m =
[[47.2, -56.0, 29.4, 87.6, 61.6, 68.0, -75.4, 70.9, -65.7],
 [50.3, -201.6, 83.9, -92.2, 118.3, -128.1, 141.1, 47.9, -3.3],
 [-22.1, -2.5, 18.3, 20.1, -17.9, 8.3, -14.7, -26.2, -2.3],
 [114.7, 23.0, -66.9, 89.8, 158.1, 59.4, -92.4, 84.0, 29.1],
 [1.8, 52.9, -50.8, 35.3, 57.0, 21.3, -9.7, 11.5, 113.5],
 [112.8, 39.6, -84.8, 32.4, 161.0, 8.9, -25.7, 85.3, 112.2],
 [58.2, -20.3, -18.4, 80.7, 72.6, 52.1, -84.3, 65.4, -29.9],
 [-2.5, 32.3, -31.3, 43.5, 50.3, 28.4, -19.4, 3.8, 78.9],
 [30.1, -50.9, 32.4, 69.7, 41.4, 55.6, -60.2, 50.7, -55.2],
 [-62.4, -56.2, -29.5, -39.1, -36.1, -106.7, 73.1, -38.7, 56.4],
 [-58.6, -22.1, 114.0, -31.7, -98.5, -29.9, 22.7, -100.9, -79.7],
 [41.0, 37.8, -33.8, 55.4, 84.8, 36.1, -52.4, 19.4, 35.8]]
m[0, 0] = 47.2
m[7, 0] = -2.5
m[2, 4] = -17.9
m[:, 2] = [29.4, 83.9, 18.3, -66.9, -50.8, -84.8, -18.4, -31.3, 32.4, -29.5, 114.0, -33.8]
m[10, 3] = -31.7
m[0, 1] = -56.0
m[2, 6] = -14.7
m[4, 8] = 113.5
m[6, 5] = 52.1
m[3, 8] = 29.1
m[4, 6] = -9.7
m[4] = [1.8, 52.9, -50.8, 35.3, 57.0, 21.3, -9.7, 11.5, 113.5]
m[9, 4] = -36.1
m[1, 2] = 83.9
m[0] = [47.2, -56.0, 29.4, 87.6, 61.6, 68.0, -75.4, 70.9, -65.7]
m[10, 2] = 114.0
m[6, 1] = -20.3
m[10, 5] = -29.9
m[9] = [-62.4, -56.2, -29.5, -39.1, -36.1, -106.7, 73.1, -38.7, 56.4]
m[0, 3] = 87.6
m[4, 4] = 57.0
m[7, 8] = 78.9
m[8, 2] = 32.4
m[1, 0] = 50.3
m[3, 5] = 59.4
m[3, 2] = -66.9
m[0, 2] = 29.4
m[:, 4] = [61.6, 118.3, -17.9, 158.1, 57.0, 161.0, 72.6, 50.3, 41.4, -36.1, -98.5, 84.8]
m[5] = [112.8, 39.6, -84.8, 32.4, 161.0, 8.9, -25.7, 85.3, 112.2]
m[:, 7] = [70.9, 47.9, -26.2, 84.0, 11.5, 85.3, 65.4, 3.8, 50.7, -38.7, -100.9, 19.4]
m[1, 1] = -201.6
m[5, 0] = 112.8
m[10] = [-58.6, -22.1, 114.0, -31.7, -98.5, -29.9, 22.7, -100.9, -79.7]
m[10, 0] = -58.6
m[3, 6] = -92.4
m[6, 8] = -29.9
m[8, 4] = 41.4

M =
array([[ 159.94,   53.65,   97.31,  157.73,   24.57, -140.45,  123.76,
           5.67,   85.96,  -62.98,  117.29,   -5.09],
       [-175.75,   58.16,   58.52, -178.23, -234.70,   49.02,   50.14,
          82.81, -200.39,  -74.21,   84.78,  118.77]])
M[0][0] = 159.94
M[:, 1] = [53.65, 58.16]
M[0][9] = -62.98
M[:, 0] = [159.94, -175.75]
M[:, 11] = [-5.09, 118.77]
M[0] = [159.94, 53.65, 97.31, 157.73, 24.57, -140.45, 123.76, 5.67, 85.96, -62.98, 117.29, -5.09]
M[1][2] = 58.52
M[1][8] = -200.39
M[0][8] = 85.96
M[1][6] = 50.14
M[0][1] = 53.65
M[0][6] = 123.76
M[0][7] = 5.67
M[0][3] = 157.73
M[:, 7] = [5.67, 82.81]
M[1][5] = 49.02
M[1][9] = -74.21

data = [-46 -44  24  -8   3   5  13  43 -21]
data[0] => -46
data[5] => 5
data[7] => 43

arr =
[[-43 -17  -2 -14  20  40  -7]
 [ -4  18 -18  36 -19 -21  20]
 [ -1 -13 -15 -19 -15 -24 -16]
 [ 17   0  40   7  11  14  -9]
 [-33   4  -2 -14  21  35  21]
 [ -4  14  19   3   3   6  13]]
Rows and columns are counted from 0.
row 0 col 0 -> -43
row 5 col 4 -> 3
row 5 col 1 -> 14
row 0 col 6 -> -7
row 4 col 1 -> 4
row 2 col 4 -> -15
row 4 col 0 -> -33
row 2 col 3 -> -19
row 3 col 0 -> 17
row 2 col 5 -> -24
row 5 col 0 -> -4
row 4 col 2 -> -2
row 3 col 1 -> 0
row 5 col 2 -> 19
row 1 col 2 -> -18
row 1 col 4 -> -19
row 0 col 4 -> 20

A =   1.3   10.4   -0.3    4.6    8.3    3.7   13.7    6.4   15.4   12.3   -2.2    6.8  -14.5
A[-13]: 1.3
A[8]: 15.4
A[-9]: 8.3
A[10]: -2.2
A[12]: -14.5
A[3]: 4.6
A[-4]: 12.3
A[-12]: 10.4
A[5]: 3.7

a =
[[20 23 26  0 25 22 20 22 23 21 22 26 25 27]
 [23 23 23  0 23 24 20 22 21 26 23 26 22 24]
 [31 19 17  1 48 22 17 19 14 15 23 36 23 28]
 [30 22 23  0 44 19 17 16 15 13 26 32 28 28]
 [21 21 24  0 24 24 21 22 25 18 25 25 28 23]
 [30 25 23  1 30 21 20 20 20 16 26 26 26 24]
 [27 24 22 -1 36 25 17 15 17 17 23 34 26 31]
 [27 19 22  1 31 22 24 23 17 18 26 27 24 27]
 [23 25 20  0 25 22 19 20 22 22 22 22 21 20]
 [24 23 23 -4 31 20 23 19 18 20 21 30 21 24]
 [22 24 28  2 30 21 21 19 20 20 22 28 27 23]
 [17 25 25 -1 13 26 27 29 28 34 21 16 17 18]]
a[0,0]: 20
a[7,1]: 19
a[9,1]: 23
a[9,0]: 24
a[1,1]: 23
a[9,5]: 20
a[2,7]: 19
a[:, 3]: [0, 0, 1, 0, 0, 1, -1, 1, 0, -4, 2, -1]
a[3,6]: 17
a[8]: [23, 25, 20, 0, 25, 22, 19, 20, 22, 22, 22, 22, 21, 20]
a[2,8]: 14
a[8,3]: 0
a[10,5]: 21
a[8,1]: 25
a[11,7]: 29
a[0,2]: 26
a[10,6]: 21
a[8,2]: 20
a[6,6]: 17
a[10,0]: 22
a[1,5]: 24
a[10,1]: 24
a[6,2]: 22
a[3,10]: 26
a[11,13]: 18
a[6,11]: 34
a[11,6]: 27
a[6,0]: 27
a[:, 9]: [21, 26, 15, 13, 18, 16, 17, 18, 22, 20, 20, 34]
a[4,0]: 21
a[8,4]: 25
a[9]: [24, 23, 23, -4, 31, 20, 23, 19, 18, 20, 21, 30, 21, 24]
a[0]: [20, 23, 26, 0, 25, 22, 20, 22, 23, 21, 22, 26, 25, 27]
a[3]: [30, 22, 23, 0, 44, 19, 17, 16, 15, 13, 26, 32, 28, 28]
a[11]: [17, 25, 25, -1, 13, 26, 27, 29, 28, 34, 21, 16, 17, 18]
a[3,8]: 15
a[11,8]: 28
